Each row has a name. Each question is about the rows just above it. Places in a row count from 0.

segi: [179 131  78 113 145 154  98]
Zafa: [106 152 153  80 106 154 160]
veti: [106 152  78  80 106 155 159]
Nusu: [106 160  79  80 106 154 159]
After [131  78], its row goes on with	[113 145 154  98]
After [153  80], its row goes on with	[106 154 160]
After [106 152  78  80 106], its row goes on with	[155 159]
Changed veti: [106 152  78  80 107 155 159]. Place and old value:	4, [106]
The one value in Zafa and segi:	[154]

ped: [135 175 105 157 120 113 146 121 110 136 124 127 102 121 105  98 131 175
 135 156 132  98 119  84 121 112 106 151 126 143 116 110 109 123  98 118
 132 156 136 126 123 105 146 123 116 143 130 132 142 166 114 170 112 142
 155 129 131 106 102 103 121 162]
funa: [135 172 127 151 127 123 142 132 113 127 109 133 103 111 110 111 141 182
 137 153 130  93 113  82 122 130 111 152 119 139 118 122 107 121  98 139
 145 145 146 134 117 116 154 127 109 143 115 129 148 132 123 159 120 145
 161 125 130 108 107 104 122 148]
Zafa: [141 178 114 145 131 109 146 130 109 125 121 125 105 125 119 103 131 181
 138 153 126  94 113  80 119 119 101 154 124 141 120 114 105 122  98 122
 139 145 132 128 121 110 147 125 113 137 119 121 147 175 118 170 118 141
 160 129 129 110  97 106 118 166]
Nusu: [129 171 114 163 113 126 144 121 113 139 115 135 100 107  92 103 139 176
 133 156 136  98 121  86 126 119 113 148 124 142 115 116 109 122  98 130
 135 156 146 131 120 110 150 124 113 149 130 144 142 149 116 164 110 145
 155 126 133 104 112 100 127 148]
nubil: [137 174 123 148 131 113 143 130 111 127 115 128 105 118 114 108 135 181
 137 153 128  93 111  80 120 126 108 154 121 138 116 118 106 123  94 135
 145 145 139 131 119 112 150 125 111 141 115 125 148 166 119 164 118 141
 161 127 129 110 100 106 119 131]
rav: [133 171 146 154 124 120 140 127 112 130 109 158 105 111 105 111 139 178
 135 154 134  93 115  82 122 130 116 152 119 137 114 120 108 124  93 139
 148 148 146 133 116 114 150 125 111 159 119 132 148 158 119 159 116 142
 160 125 130 109 107 104 122 148]
Where do [129 171 114 163 113 126 144 121 113 139 115 135 100 107  92 103 139 176
 133 156 136  98 121  86 126 119 113 148 124 142 115 116 109 122  98 130
 135 156 146 131 120 110 150 124 113 149 130 144 142 149 116 164 110 145
 155 126 133 104 112 100 127 148] appear?	Nusu
Whose row is [141 178 114 145 131 109 146 130 109 125 121 125 105 125 119 103 131 181
 138 153 126  94 113  80 119 119 101 154 124 141 120 114 105 122  98 122
 139 145 132 128 121 110 147 125 113 137 119 121 147 175 118 170 118 141
 160 129 129 110  97 106 118 166]?	Zafa

funa: [140 183 182 168  93 105 108  80 138 142 112 171 178 183  80  77 150 149]
Zafa: [170 160 181 138 144 130 121 135 134  74  81 132  81 110  83  91 177 125]
nubil: [139 135 145 176 154 168 122 108 102 125 113  83 172 108 146 164 100 112]
ped: [ 81 143 159  76  73 130 100 166 155 118 176  75  75 175 158 133 155  81]
segi: [140 183 182 168  93 105 100 166 155 117 112 171 178 183  90 131 150 149]
veti: [ 80 122 163 154 123 128  93  97 111 153  91 145 146 127 143 132 120 128]
The one value in Zafa and funa:	[138]
Where does [ 80 122 163 154 123 128  93  97 111 153  91 145 146 127 143 132 119 128] differ from veti, and what was there?	16, [120]
One entry of ped was changed: [ 81 143 159  76  73 130 100 167 155 118 176  75  75 175 158 133 155  81]. Where, and from what?	7, [166]
The rest of the row after [100 166 155 118]:	[176  75  75 175 158 133 155  81]
Where does [140 183 182 167  93 105 100 166 155 117 112 171 178 183  90 131 150 149] differ from segi, and what was there?	3, [168]

sumu: [128 124 127 138 134 125 127 123 105 123 104 134 154 121 116 109 124 108
 147 143 142 114 124 144 140 133 133 131 110 128 137 123 108 110 138 131
 137 147 136 130 132 137 128 126 116 107 121 116 145 124 140]
Nusu: [127 152 137 120 137 129 131 141 106 102 100 118 173 114 110 136 140 113
 140 134 125 127 141 151 133 142 128 125 116 114 146 157 125 109 126 134
 115 137 109 134 174 135 103 128 129  99 147 113 126 131 116]
Bonaf: [123 134 131 121 134 125 126 139 110 117 105 134 184 119 112 115 132 102
 146 154 129 103 123 146 143 162 143 128 113 124 143 149 121 105 141 134
 115 136 117 137 156 150 119 128 114  90 145 121 131 128 115]
Go on from [105 134] to the end of its row.	[184 119 112 115 132 102 146 154 129 103 123 146 143 162 143 128 113 124
 143 149 121 105 141 134 115 136 117 137 156 150 119 128 114  90 145 121
 131 128 115]
Changed Nusu: [127 152 137 120 137 129 132 141 106 102 100 118 173 114 110 136 140 113
 140 134 125 127 141 151 133 142 128 125 116 114 146 157 125 109 126 134
 115 137 109 134 174 135 103 128 129  99 147 113 126 131 116]. Place and old value:	6, [131]
After [134 125 126], its row goes on with	[139 110 117 105 134 184 119 112 115 132 102 146 154 129 103 123 146 143
 162 143 128 113 124 143 149 121 105 141 134 115 136 117 137 156 150 119
 128 114  90 145 121 131 128 115]
Where does [123 133 131 121 134 125 126 139 110 117 105 134 184 119 112 115 132 102
 146 154 129 103 123 146 143 162 143 128 113 124 143 149 121 105 141 134
 115 136 117 137 156 150 119 128 114  90 145 121 131 128 115] differ from Bonaf, and what was there?	1, [134]
The rest of the row after [134 115 136]:	[117 137 156 150 119 128 114  90 145 121 131 128 115]
[128 124 127 138 134 125 127 123 105 123 104 134 154 121 116 109 124 108
 147 143 142 114 124 144 140 133 133 131 110 128 137 123 108 110 138 131
 137 147 136 130 132 137 128 126 116 107 121 116 145 124 140] is in which row?	sumu

pamug: [ 76 144  90 103 128 143 151 151 163 143]
Zafa: [ 97 116 154 156 137  78 133 126 109  93]
nubil: [ 61 156  86  92 132 144 139  95  69  85]
Bonaf: [ 93 116 107 114 125 174 162 129 166 129]
segi: [133 116 160 148 149  98 147  97  84  69]
rav: [ 76 144  90 103 111 182 151 151 163 152]
sumu: [ 76 144 154 156 138  78 151 151 163 143]
gep: [120 111 156 160 129  93 137 122  95  91]
veti: [109 104 126 149 123 110 132 118  84 102]
One entry of Zafa was changed: [ 97 115 154 156 137  78 133 126 109  93]. Where, and from what?	1, [116]
Which value is in both pamug and nubil?	[144]
The rest of the row after [154 156 137  78]:	[133 126 109  93]

sumu: [101 108 116 162 119 169 141 112 168 112 123 115]
Nusu: [136 115 140  89 171  92  90 169  93 129 172 173]
gep: [136 115 140  89 171  92  90 172 101 157 145 173]
funa: [136 173 140  89 171  92  90 172  93 129 134 130]
Whose row is [101 108 116 162 119 169 141 112 168 112 123 115]?	sumu

rav: [145 163 112 128 151 126 156  87 132 102  95 129  97 140 142 140 151]
Nusu: [ 99 132  75 125 132 114 139 139 157 156 105 114 159  92  99 137 173]
sumu: [165 155 129 147 163 113 165  95 115 112 119 157 111 150 149 123 142]
Bonaf: [132 119 116 133 162 120 127 120 117 162 164 168 156 117 117 106  96]
veti: [136 130 137 139 136 131 125 115 120 117 126 133 115 134 134 125 116]
funa: [174 157 134 154 168 107 168  88 109 107 117 160 104 156 161 122 139]
Zafa: [116 116 149 164 130 144 104 135 137 135 132 140 135 118 114 129 103]
nubil: [138  73 179 149 133  81 139 157  74 132 185 166 141 152 143  62  77]
gep: [138 128 132 124 132 114 139 122 114 117 130 132 119 138 135 118 127]
ped: [132 117 138 103 124 104 142 134 106 112 143 120 116 148 142 110 121]
pamug: [123 126 128 124 126 123 136 127 127 123 124 124 123 132 135 124 132]
Where does [123 126 128 124 126 124 136 127 127 123 124 124 123 132 135 124 132] differ from pamug, and what was there?	5, [123]
Where does [145 163 112 129 151 126 156  87 132 102  95 129  97 140 142 140 151] differ from rav, and what was there?	3, [128]
Changed Bonaf: [132 119 116 133 162 120 126 120 117 162 164 168 156 117 117 106  96]. Place and old value:	6, [127]
Go on from [124 132 114] to the end of its row.	[139 122 114 117 130 132 119 138 135 118 127]
Where does [ 99 132  75 125 132 114 139 139 157 156 105 114 159  92  99 137 174] differ from Nusu, and what was there?	16, [173]
Shared by sumu and veti:	[115]

sumu: [108 108 144 111]
ped: [ 84 132 176 120]
nubil: [ 95 131 155 109]
Zafa: [ 85 131 179 101]
pamug: [108 108 146 111]
Which value is in both Zafa and nubil?	[131]
One entry of sumu was changed: [107 108 144 111]. Where, and from what?	0, [108]

sumu: [195 132 160 132 129 106]
Bonaf: [128 145  80 145 104 179]
pamug: [105 125 159 125  64 135]
Zafa: [129 146  72 146 163 156]
ped: [195 134 152 134 104 124]
Nusu: [121 197 137 197 119  89]
gep: [168  69 150 104 119 128]
nubil: [126 197 136 197 119 113]
rav: [102  83  86  83 135 166]
funa: [134 128 112 104 195 115]
One entry of Bonaf was changed: [129 145  80 145 104 179]. Where, and from what?	0, [128]
Shared by funa and sumu:	[195]
Where do [195 132 160 132 129 106] appear?	sumu
The rest of the row after [197 136 197 119]:	[113]

ped: [137  97 153 143 136]
nubil: [146  59 133 116 159]
Bonaf: [ 90 131 132 129 111]
pamug: [119 124 170 168 113]
funa: [111  99 151 137 125]
veti: [137  97 153 143 100]
Zafa: [ 84 128 188 174  93]
segi: [119 124 189 178 107]
gep: [150  61 137 121 158]
One entry of segi was changed: [119 125 189 178 107]. Where, and from what?	1, [124]
Where does [137  96 153 143 136] differ from ped, and what was there?	1, [97]

pamug: [155 150 102 132 115 131 149 130 129 109 146 137 134 108 147 103 144 135
 123 103 147 151 148 178 138 104 140 123 163 151 103 155 114 139 111 126
  93 126 130  88 149 127 104 151 160 133 137 131  96 154  60 148 132 149
 146 126 157]
Zafa: [133 149 153 142 161 152 142 130 130 120 145  97 117 101 139 128 118 148
 151 128  92 130 138 140 149 169 116 130 121 152 117 117 125  97 102 117
 113 131 128 104 153 107  92 142 137 120 149 155 136  95  94 123 128 179
 132 149 144]
Nusu: [150 139  90 115 121 125 168 156  83 116 140 154 110 135 153 144 132 105
 122 110 130 131 121 125 112 132 155 121 106 137 127 150 150  89 145 128
 117 130 127 122 136 147  94 146 111 150 144 143 141 126  78 126 132 130
 133 136 139]
gep: [150 139  90 115 121 125 168 156  83 116 140 154 110 135 153 144 132 105
 122 110 130 131 121 125 112 141 155 121 106 137 127 150 150  89 145 128
 117 130 127 122 136 147  94 146 111 150 144 143 141 126  78 126 132 130
 133 136 139]
Changed gep: [150 139  90 115 121 125 168 156  83 117 140 154 110 135 153 144 132 105
 122 110 130 131 121 125 112 141 155 121 106 137 127 150 150  89 145 128
 117 130 127 122 136 147  94 146 111 150 144 143 141 126  78 126 132 130
 133 136 139]. Place and old value:	9, [116]
The rest of the row after [130 129]:	[109 146 137 134 108 147 103 144 135 123 103 147 151 148 178 138 104 140
 123 163 151 103 155 114 139 111 126  93 126 130  88 149 127 104 151 160
 133 137 131  96 154  60 148 132 149 146 126 157]
After [121 125 112 132], its row goes on with	[155 121 106 137 127 150 150  89 145 128 117 130 127 122 136 147  94 146
 111 150 144 143 141 126  78 126 132 130 133 136 139]
One entry of Nusu was changed: [150 139  90 115 121 125 168 156  83 116 140 154 110 135 153 144 132 105
 122 110 130 131 121 125 112 132 155 121 106 137 127 150 150  89 145 128
 117 130 127 122 136 147  94 145 111 150 144 143 141 126  78 126 132 130
 133 136 139]. Where, and from what?	43, [146]

funa: [106 111 110 124  66 142  88]
sumu: [106 111 110 120 120 116 126]
rav: [ 88 130 105  96 106 150 159]
One entry of sumu was changed: [105 111 110 120 120 116 126]. Where, and from what?	0, [106]
Changed funa: [106 111 110 124  67 142  88]. Place and old value:	4, [66]
Which value is in both sumu and rav?	[106]
Changed funa: [106 111 109 124  66 142  88]. Place and old value:	2, [110]
Which value is in both rav and sumu?	[106]

gep: [146 150  88 100 153  77  93 101 123 102]
ped: [109 118 132 159  97 149  85  96 188 164]
Nusu: [146 134 147 120 188 122  67 120 156 155]
Zafa: [146 134 147 120 187 177 138 129  80 100]
The rest of the row after [118 132 159]:	[ 97 149  85  96 188 164]
Where does [110 118 132 159  97 149  85  96 188 164] differ from ped, and what was there?	0, [109]
After [146 134 147 120 187], its row goes on with	[177 138 129  80 100]

rav: [115 135 162 106 142 121 140 115 119 137 130 123 133 119 132 102 107 127
 140 150 157 134 128 107 146 133 140 144 139 125 141 126 124 131  85 119
 176 123 122]
Zafa: [154 124 126 118 111 118 131 127 129 116 136 121 120 128 123 100 121 128
 144 131 131 121 135 130 124 107 126 129 139 141 137 144 129 129  98 131
 135 124 133]
sumu: [159 124 126 118 110 118 131 135 129 134 136 121 120 128 123 100 121 128
 144 131 131 121 135 130 124 107 126 129 139 141 137 144 129 129  98 131
 135 124 133]
Nusu: [159 124 126 118 110 118 150 135 129 134 136 121 120 128 123 100 121 128
 144 131 131 121 135 130 124 107 126 129 139 141 137 144 129 129  98 131
 135 124 133]
nubil: [ 65 144 129 135 179 107 100 109 138 125 109 134 151 163 139 151 137 148
 137 137 120 139  99 124 154 155 143 151 116 123 117  90 158 131 135  95
 148 117  95]
funa: [ 97 111 132 125 143 116 118 105 117  91 128 155 122 100  97 143 137 155
 111 110 154 133 128 137 113 119 163 125 137 116 125 100 177 115 148 138
 136 110 149]
pamug: [126 117 110 141 150 112  97 138 131  93 126 137 121 152 123 158 133 111
 123 122  89  99  95 123 130 148 135 108 100 149 116 122 177 125 128 104
 101 108 130]
gep: [ 93 148 135 143 133 128 121 117 147 116 122 123 158 156 113 105 171 173
 138 131  99 115 126 148 165 153 150 139 121 118 133 126 138  88 142 123
 135 101 127]
veti: [144  72 141 115 115 141 146 120 126 154 135 135 118 121 117 136 114 118
 115 109 158 112 136 116 125 103 125 137 141 131 119 118 143 133 156 148
 118 126 132]
segi: [142 129 105 113 132  84 134 119 102  91 128 155 123 120 136 158 105 126
 144 129 128 127 132 107 101 130 130 104 131 143 123 129 116 155 116 130
 166 101 141]
ped: [142 129 105 113 132  84 134 119 102 144 137 141 140 120 136 158 129 126
 144 107 128 127 132 107 101 130 130 104 131 143 123 129 116 155 116 130
 166 101 141]
Bonaf: [124 114 109 121 133 109 142 116 109 170 109 138 165 139 146 161 117 140
 117 132 131 128 134 114 145 134 136 116 133 127 122 130 100 126 154 136
 139 117 119]
Go on from [ 91 128 155 122] to the end of its row.	[100  97 143 137 155 111 110 154 133 128 137 113 119 163 125 137 116 125
 100 177 115 148 138 136 110 149]
The row with [142 129 105 113 132  84 134 119 102 144 137 141 140 120 136 158 129 126
 144 107 128 127 132 107 101 130 130 104 131 143 123 129 116 155 116 130
 166 101 141] is	ped
Changed veti: [144  72 141 115 115 141 146 120 126 154 135 135 118 121 117 136 114 118
 115 108 158 112 136 116 125 103 125 137 141 131 119 118 143 133 156 148
 118 126 132]. Place and old value:	19, [109]
The rest of the row after [155 123 120]:	[136 158 105 126 144 129 128 127 132 107 101 130 130 104 131 143 123 129
 116 155 116 130 166 101 141]
Where do [126 117 110 141 150 112  97 138 131  93 126 137 121 152 123 158 133 111
 123 122  89  99  95 123 130 148 135 108 100 149 116 122 177 125 128 104
 101 108 130] appear?	pamug
Whose row is [ 93 148 135 143 133 128 121 117 147 116 122 123 158 156 113 105 171 173
 138 131  99 115 126 148 165 153 150 139 121 118 133 126 138  88 142 123
 135 101 127]?	gep
Changed Nusu: [159 124 126 118 110 118 150 135 129 134 136 121 120 128 123 100 121 128
 144 131 131 121 135 130 124 107 126 129 139 141 137 144 130 129  98 131
 135 124 133]. Place and old value:	32, [129]

ped: [153 138 140 127 128 125 140 129 122 121 142 122 182 120 135 123 122 137
 121 146 163 135 120 120 124 123 127 124 120 163 120 120 123 123 121 131]
sumu: [122 121 121 129 121 127 127 121 129 124 122 122 122 124 122 126 122 122
 121 122 123 131 120 124 121 120 122 121 122 122 121 124 123 122 125 124]
nubil: [153 138 140 127 128 125 140 129 122 121 142 122 182 120 135 123 122 137
 121 146 163 135 120 120 124 123 127 124 120 163 120 120 120 123 121 131]
funa: [154 151 157 120 156 120 120 154 120 120 153 120 145 120 139 120 154 155
 147 156 149 120 136 120 157 122 153 157 120 131 159 120 120 159 120 120]
Bonaf: [136 134 137 122 136 124 122 135 124 122 137 120 132 122 130 120 137 138
 134 137 137 123 122 121 137 121 137 136 120 128 136 123 120 137 122 122]
segi: [153 138 123 127 128 125 140 129 122 121 142 122 182 120 135 123 122 137
 121 146 163 135 133 127 135 120 133 137 139 121 142 121 132 134 120 124]
gep: [123 123 121 137 120 122 140 120 124 128 122 130 133 128 127 135 120 121
 120 122 128 137 124 133 120 122 121 120 139 125 120 123 137 120 127 124]
veti: [150 142 137 121 137 124 121 140 124 121 139 122 154 120 137 121 124 141
 121 147 157 120 130 120 136 128 131 142 132 121 142 120 120 128 120 121]
Zafa: [120 120 120 133 121 165 127 121 161 135 120 138 120 138 123 141 123 120
 130 120 120 132 122 129 120 130 121 120 127 132 120 145 128 120 141 161]
Whose row is [153 138 140 127 128 125 140 129 122 121 142 122 182 120 135 123 122 137
 121 146 163 135 120 120 124 123 127 124 120 163 120 120 123 123 121 131]?	ped
Changed ped: [153 138 140 127 128 125 140 129 122 121 142 122 182 120 135 123 122 137
 121 146 163 135 120 120 124 123 127 124 120 163 120 120 124 123 121 131]. Place and old value:	32, [123]
Where does [123 123 121 137 120 122 140 120 124 128 122 130 133 128 127 135 120 121
 120 122 128 138 124 133 120 122 121 120 139 125 120 123 137 120 127 124] differ from gep, and what was there?	21, [137]

